In the rows, 128 means zero.
Each path is a new rotation, seen through one point. The rows after it are directions, each followed by how far the rotation turns it, in degrees a step (0 if it stays put).
Each turn is a multiple of 5 degrees from 10 to 175, or 0.
Path 1:
[131 122 117 128 133 131 123 126 117 131]
[125 125 122 117 129 126 118 135 126 131]
[122 125 127 123 130 135 130 131 115 136]
[128 120 128 124 133 133 116 128 119 124]
[120 119 123 125 123 133 124 136 127 132]
[129 121 118 130 132 133 125 127 117 132]
[127 125 121 117 130 126 117 132 124 130]
[120 125 126 122 128 133 130 132 116 136]
[128 120 128 124 134 132 118 127 118 125]
[121 118 124 123 124 133 121 137 128 131]
[128 120 117 131 131 134 127 127 117 134]
[130 124 120 118 132 126 116 130 124 129]
[120 125 126 120 127 132 128 135 119 137]
[128 121 128 124 134 133 121 126 115 127]
[122 118 125 122 125 132 118 136 128 128]
[126 120 118 130 128 135 128 130 119 135]
[130 125 119 120 133 126 116 130 122 129]
[119 125 125 119 127 131 127 137 121 136]
[126 121 128 126 134 134 122 126 113 128]
[124 118 125 122 128 131 118 136 128 126]
[124 119 119 129 128 135 129 132 120 136]
[132 123 119 122 134 127 117 128 121 129]
[120 126 124 117 126 130 124 137 123 135]
[125 122 128 127 134 134 126 126 113 130]
[124 119 127 122 128 131 116 134 126 124]
[122 119 120 129 126 135 128 133 122 136]
[132 123 118 125 134 129 118 126 120 129]
[122 126 124 116 127 129 123 136 125 135]
[124 123 128 125 132 135 128 128 113 132]
[125 118 128 122 130 131 115 131 125 124]
[122 118 120 128 124 134 127 135 125 136]
[131 125 120 133 126 128 127 128 132 129] => 70
[129 128 129 124 128 124 121 130 133 124] => 140
[126 130 130 132 134 129 123 130 130 134] => 0
Path 2:
[118 124 134 112 128 124 124 128 124 125]
[121 118 129 128 117 128 142 133 123 126]
[120 123 133 134 124 131 124 118 121 116]
[115 123 136 125 136 126 126 133 117 132]
[124 130 131 122 117 137 134 136 118 120]
[121 118 133 117 123 123 126 120 127 119]
[116 116 131 135 126 124 137 131 121 129]
[121 128 134 133 127 139 124 125 116 118]
[119 125 137 114 133 125 124 131 118 128]
[120 124 128 124 115 130 139 136 123 125]
[121 118 133 128 125 129 126 116 126 116]
[116 121 135 133 133 123 130 131 115 131]
[120 132 131 126 121 141 127 135 118 121]
[123 120 135 111 127 124 128 124 124 121]
[116 119 128 132 119 121 138 132 124 126]
[119 122 133 134 128 138 125 121 122 118]
[120 125 138 122 135 123 126 132 113 129]
[119 129 127 121 115 133 132 137 122 123]
[124 115 133 121 124 129 130 117 127 117]
[116 121 133 137 127 120 132 130 117 130]
[117 129 131 129 126 143 124 130 120 121]
[126 124 138 112 128 125 128 128 118 123]
[117 123 126 127 114 123 135 133 125 124]
[120 116 133 131 128 137 129 119 126 118]
[120 126 138 130 132 121 128 130 112 129]
[116 131 128 121 120 138 126 137 122 123]
[128 117 136 115 125 128 133 122 125 119]
[115 121 130 135 121 117 133 129 121 125]
[116 123 132 132 131 142 125 126 122 121]
[126 128 139 119 132 124 128 131 112 125]
[115 127 126 121 115 126 131 135 125 123]
[128 134 130 125 131 132 124 132 124 130] => 85
[132 130 129 132 125 124 134 131 123 129] => 140
[130 130 119 127 132 127 130 126 126 128] => 0
Path 3:
[137 124 141 124 134 133 131 131 119 132]
[123 134 124 132 136 132 120 123 118 120]
[118 132 128 137 124 125 136 120 130 137]
[125 121 130 124 117 126 134 132 133 115]
[132 130 128 119 134 124 117 129 141 129]
[139 122 121 126 131 125 129 129 119 138]
[130 135 135 137 133 139 130 136 122 124]
[115 130 135 125 130 128 124 117 121 128]
[124 127 116 136 119 125 131 123 135 124]
[134 127 138 124 123 123 135 132 141 129]
[135 125 122 115 134 127 121 133 125 122]
[130 131 124 136 139 132 127 130 126 142]
[124 124 136 136 122 130 134 130 114 126]
[118 137 130 128 125 133 121 120 135 118]
[130 120 124 125 124 119 133 116 136 134]
[140 126 125 128 127 125 133 140 134 121]
[128 134 135 117 139 129 122 133 124 135]
[123 122 117 135 130 133 124 127 116 132]
[123 133 139 143 120 130 129 126 130 129]
[127 128 131 117 119 126 128 118 128 117]
[133 127 116 126 136 128 130 126 142 128]
[134 123 133 127 133 118 134 138 123 134]
[125 136 126 125 129 135 119 139 119 125]
[118 124 130 133 127 135 125 118 127 139]
[131 124 128 139 116 125 131 123 127 117]
[132 140 133 120 128 124 130 124 139 124]
[129 119 117 117 137 125 134 128 127 130]
[129 128 128 139 135 126 126 143 129 133]
[123 131 137 122 119 130 120 130 115 134]
[125 126 121 133 124 142 124 118 131 124]
[134 126 136 134 128 118 135 119 135 127]
[130 129 125 135 126 121 128 128 127 131] => 115
[131 126 129 128 129 132 122 133 124 133] => 65
[129 121 130 133 129 131 134 130 130 128] => 120
Path 4:
[131 128 112 128 124 125 129 128 137 120]
[133 130 122 132 124 124 140 136 139 124]
[130 124 117 134 122 134 129 133 138 118]
[127 127 126 139 127 127 136 140 139 125]
[122 121 119 138 127 131 122 137 135 121]
[122 128 127 137 132 120 129 142 136 125]
[119 122 119 129 127 121 120 136 132 119]
[123 130 128 125 130 115 128 139 137 122]
[123 123 123 120 120 123 123 135 136 120]
[128 131 131 120 125 124 129 138 143 125]
[124 122 125 123 117 132 122 134 141 128]
[127 132 131 127 126 128 124 136 146 134]
[122 124 121 129 121 128 119 133 139 137]
[127 135 123 130 131 121 122 133 141 136]
[124 127 113 127 121 119 121 128 135 135]
[131 136 117 125 130 119 129 129 140 129]
[130 125 113 125 118 122 131 129 135 128]
[135 134 118 129 127 127 135 130 143 124]
[130 123 116 134 117 130 135 132 137 127]
[132 132 121 139 130 132 131 134 141 124]
[124 122 118 141 124 127 130 138 134 128]
[125 130 120 138 136 124 126 136 138 122]
[121 122 119 134 126 118 130 139 130 123]
[126 129 122 128 132 121 125 136 137 114]
[124 123 125 125 122 119 131 140 134 120]
[128 128 128 124 127 128 125 137 142 115]
[124 123 131 126 117 126 130 141 140 127]
[123 128 127 126 127 132 119 137 145 125]
[121 124 129 129 122 122 123 139 139 137]
[124 130 122 127 129 125 115 132 140 131]
[123 129 122 125 124 115 126 135 137 137]
[127 126 131 129 125 123 135 131 126 133] => 175
[130 135 128 130 123 128 125 133 124 127] => 0
Path 5:
[130 129 118 126 127 138 125 116 134 123]
[132 134 133 137 126 141 126 124 136 126]
[118 132 129 131 126 133 133 121 132 115]
[123 136 142 124 126 138 128 122 126 127]
[125 118 134 124 127 132 130 114 125 122]
[126 128 127 124 131 141 127 117 126 138]
[126 117 130 135 133 138 127 123 137 129]
[118 133 123 124 131 139 124 125 138 129]
[128 127 139 127 126 135 121 127 140 120]
[127 132 125 119 124 134 126 116 131 117]
[136 132 137 132 124 139 127 119 128 126]
[123 127 125 134 129 136 137 114 127 121]
[119 134 137 132 131 140 131 124 128 133]
[116 118 134 126 131 133 129 122 132 122]
[124 128 130 116 129 139 121 119 130 134]
[133 117 129 127 127 137 122 120 137 125]
[128 135 118 129 129 141 125 118 136 127]
[128 130 136 137 126 138 128 126 138 121]
[118 136 129 124 126 133 130 120 129 116]
[128 130 143 126 124 136 127 119 125 126]
[125 121 128 126 129 134 133 112 123 124]
[126 127 132 132 132 143 127 120 128 139]
[119 119 127 133 133 136 128 123 137 125]
[120 133 130 121 130 140 121 127 137 129]
[129 122 135 125 125 133 121 123 138 118]
[132 135 125 121 124 137 125 115 129 124]
[135 128 136 137 126 137 131 119 131 124]
[119 133 126 133 128 137 136 117 127 123]
[119 129 143 130 130 138 128 124 129 130]
[117 120 130 120 130 132 128 118 128 123]
[130 125 133 122 129 140 121 120 130 135]
[126 122 125 125 132 129 124 130 132 133] => 45
[121 131 128 133 130 129 131 133 132 128] => 70
[124 134 121 123 129 129 129 126 126 129] => 160
Path 6:
[124 130 122 129 131 115 132 130 129 116]
[121 120 122 137 118 133 128 128 128 134]
[137 122 137 125 121 122 124 135 124 122]
[128 140 121 128 119 131 136 126 126 120]
[119 124 124 127 128 122 130 143 129 134]
[132 121 124 133 122 125 120 125 133 116]
[129 129 130 132 116 125 133 126 115 133]
[124 128 133 119 125 133 132 140 131 118]
[134 131 116 139 127 125 130 135 130 126]
[119 123 131 127 116 119 124 126 130 130]
[131 124 125 126 123 137 124 131 118 118]
[128 131 130 133 127 120 143 133 126 125]
[124 128 124 129 117 134 124 134 140 131]
[134 125 123 128 125 115 118 132 120 123]
[116 127 128 130 120 130 136 122 123 120]
[132 120 130 132 125 132 131 144 127 130]
[135 134 128 129 120 119 128 128 138 119]
[120 131 119 127 118 128 124 131 119 135]
[124 118 130 126 131 124 128 135 126 115]
[134 128 125 142 118 131 137 125 128 126]
[128 129 136 121 117 122 126 138 130 133]
[129 133 117 126 126 129 124 130 126 115]
[119 122 124 136 126 119 136 131 123 131]
[129 118 134 129 119 135 124 131 135 122]
[139 136 125 129 121 123 129 132 119 126]
[113 133 126 123 122 126 133 132 132 124]
[131 117 118 135 129 129 121 137 127 126]
[129 126 135 133 117 117 131 120 126 123]
[126 131 128 123 117 140 129 135 121 129]
[130 130 124 129 132 118 132 140 130 119]
[121 126 119 137 117 127 127 122 134 128]
[123 129 126 127 133 130 134 131 125 124] => 100
[125 130 129 133 123 127 126 133 126 124] => 0
[127 129 124 129 125 136 127 124 131 125] => 160
Path 7:
[127 119 135 130 139 134 132 122 125 133]
[128 130 127 138 130 130 140 117 126 132]
[120 120 118 133 131 126 130 119 125 132]
[115 127 132 128 124 127 130 122 128 139]
[133 119 130 133 120 126 126 122 125 140]
[126 114 137 131 131 129 135 128 129 132]
[128 127 134 143 130 123 136 122 126 131]
[123 120 125 135 138 126 125 119 123 131]
[120 131 132 128 131 132 131 116 124 138]
[133 121 122 132 123 131 131 118 126 139]
[120 115 129 128 126 129 137 127 132 134]
[124 125 133 139 122 119 132 124 129 136]
[125 117 132 135 134 124 121 125 123 134]
[127 129 140 132 134 132 132 121 124 135]
[135 122 123 136 132 131 134 118 123 133]
[116 122 125 130 132 131 137 122 128 131]
[121 129 125 135 120 123 131 120 127 138]
[124 114 130 127 126 127 122 124 126 138]
[128 124 142 132 127 129 134 126 129 137]
[134 119 129 142 132 125 132 124 126 131]
[117 124 130 134 140 127 133 122 125 130]
[125 132 126 135 129 127 129 115 123 137]
[125 116 124 124 128 134 128 119 124 137]
[123 124 133 130 120 131 139 124 131 137]
[128 115 126 138 124 121 130 127 128 133]
[118 121 138 134 134 124 128 126 127 133]
[131 129 134 138 130 126 126 118 122 137]
[129 118 127 129 137 135 131 120 123 133]
[122 129 128 133 127 132 142 119 128 133]
[122 120 119 134 123 122 129 122 127 134]
[115 120 135 127 126 126 126 125 128 137]
[124 127 123 123 121 129 129 127 130 131] => 55
[126 123 130 131 128 127 129 120 130 131] => 0
Path 8:
[135 130 123 134 116 128 127 131 136 121]
[127 129 124 123 111 126 123 131 130 125]
[122 129 123 126 118 121 128 138 126 120]
[137 124 123 130 123 120 131 141 129 123]
[133 120 127 121 118 118 130 131 133 130]
[120 123 125 125 122 115 134 129 134 125]
[130 128 125 135 124 119 135 130 140 120]
[134 127 125 129 115 125 128 124 141 125]
[121 129 124 126 113 125 125 126 132 121]
[126 132 122 133 117 124 127 137 128 117]
[138 126 124 127 116 125 125 137 129 124]
[127 121 125 120 116 119 128 133 127 128]
[125 123 124 128 124 115 135 137 130 123]
[136 122 127 131 123 118 134 131 138 125]
[129 124 126 124 117 120 131 123 140 127]
[118 131 124 130 118 121 131 126 136 119]
[132 131 124 135 117 126 128 132 134 118]
[133 127 123 125 111 128 123 131 131 125]
[122 127 124 123 116 121 126 136 124 122]
[130 124 123 130 123 118 132 142 127 122]
[138 120 126 125 120 119 131 133 134 129]
[123 122 126 122 120 116 133 127 136 127]
[123 128 125 134 123 118 135 129 138 120]
[135 128 125 133 118 125 129 126 141 122]
[125 130 124 123 111 126 124 125 134 124]
[121 131 122 129 117 123 127 136 128 118]
[136 127 123 131 119 124 127 140 128 122]
[132 121 125 120 116 121 127 135 129 130]
[122 122 125 124 122 115 134 134 129 125]
[131 124 126 133 125 117 136 133 136 123]
[134 124 126 127 118 121 130 124 141 126]
[128 125 130 128 132 123 133 124 134 130] => 45
[128 133 126 127 133 126 122 130 131 133] => 0
Path 9:
[133 135 131 125 134 134 124 123 128 138]
[124 127 122 117 132 128 130 135 122 122]
[133 129 118 129 121 121 128 121 134 129]
[122 138 138 122 123 131 125 126 129 127]
[139 125 125 120 133 137 131 131 130 131]
[117 131 116 126 127 125 129 126 123 128]
[135 135 130 125 123 118 126 129 136 129]
[130 132 133 122 128 137 126 119 122 122]
[125 122 121 120 126 132 131 134 134 134]
[129 142 120 133 126 125 128 127 124 128]
[130 129 136 116 131 120 123 126 129 129]
[133 125 122 123 121 138 129 127 128 119]
[120 132 123 126 127 129 130 124 134 140]
[134 140 128 126 130 126 124 137 122 127]
[132 122 126 119 132 124 129 117 128 124]
[123 128 124 125 115 131 125 131 133 125]
[133 140 129 129 131 132 134 123 131 136]
[127 128 126 117 134 128 122 133 119 127]
[132 126 118 124 123 122 135 125 134 122]
[123 136 131 127 119 131 119 121 130 132]
[136 132 132 120 133 134 135 135 129 129]
[126 125 115 124 132 128 124 125 121 129]
[126 134 128 124 122 117 131 131 136 126]
[138 134 132 126 126 136 122 121 126 128]
[121 124 125 116 131 134 134 132 128 130]
[132 134 114 133 124 124 126 131 129 131]
[125 137 136 120 129 120 128 121 128 127]
[137 123 127 121 124 136 124 131 129 124]
[118 131 119 127 127 133 136 122 129 132]
[130 137 128 126 128 122 121 136 128 134]
[134 130 129 121 133 127 131 120 123 119]
[124 131 124 133 122 125 129 128 132 131] => 110
[129 126 133 127 122 131 127 124 132 125] => 90
[135 130 124 133 129 130 131 124 128 126] => 155
[127 128 131 126 131 125 137 126 132 128] => 175
Path 10:
[136 124 128 124 118 125 120 126 138 134]
[126 121 127 133 119 129 115 136 131 122]
[121 117 133 132 127 135 121 121 128 125]
[133 120 132 116 125 134 122 122 125 129]
[128 134 135 120 119 131 116 132 129 127]
[125 129 127 134 117 131 117 122 136 132]
[130 113 122 129 123 131 119 129 128 132]
[125 118 139 126 129 132 118 133 126 128]
[129 125 139 122 122 132 122 118 134 126]
[133 127 123 121 115 131 119 127 130 122]
[120 128 126 133 121 136 114 130 126 129]
[126 118 131 129 128 133 120 121 131 139]
[136 119 135 119 123 127 119 134 132 131]
[126 127 137 130 119 128 118 129 134 118]
[125 121 124 130 119 135 122 117 129 123]
[128 122 124 121 125 137 117 129 119 131]
[125 130 138 125 126 132 116 129 129 136]
[134 123 131 128 119 125 121 122 139 132]
[130 118 126 130 119 129 117 135 130 121]
[120 120 134 131 127 137 119 123 125 124]
[132 122 132 117 124 135 123 118 127 133]
[132 132 131 120 118 130 116 133 129 129]
[123 129 129 136 119 129 117 126 136 130]
[130 112 122 130 124 131 120 125 129 131]
[128 118 137 123 128 134 118 134 124 126]
[126 128 140 124 122 132 121 119 133 125]
[132 127 121 124 114 131 119 124 132 127]
[123 126 124 131 122 135 114 133 125 131]
[124 119 135 130 128 132 119 124 131 138]
[135 118 135 119 123 127 121 129 132 129]
[126 128 135 127 118 130 118 131 131 117]
[135 124 122 123 126 127 129 129 127 128] => 125
[129 129 126 126 135 128 121 126 132 125] => 0
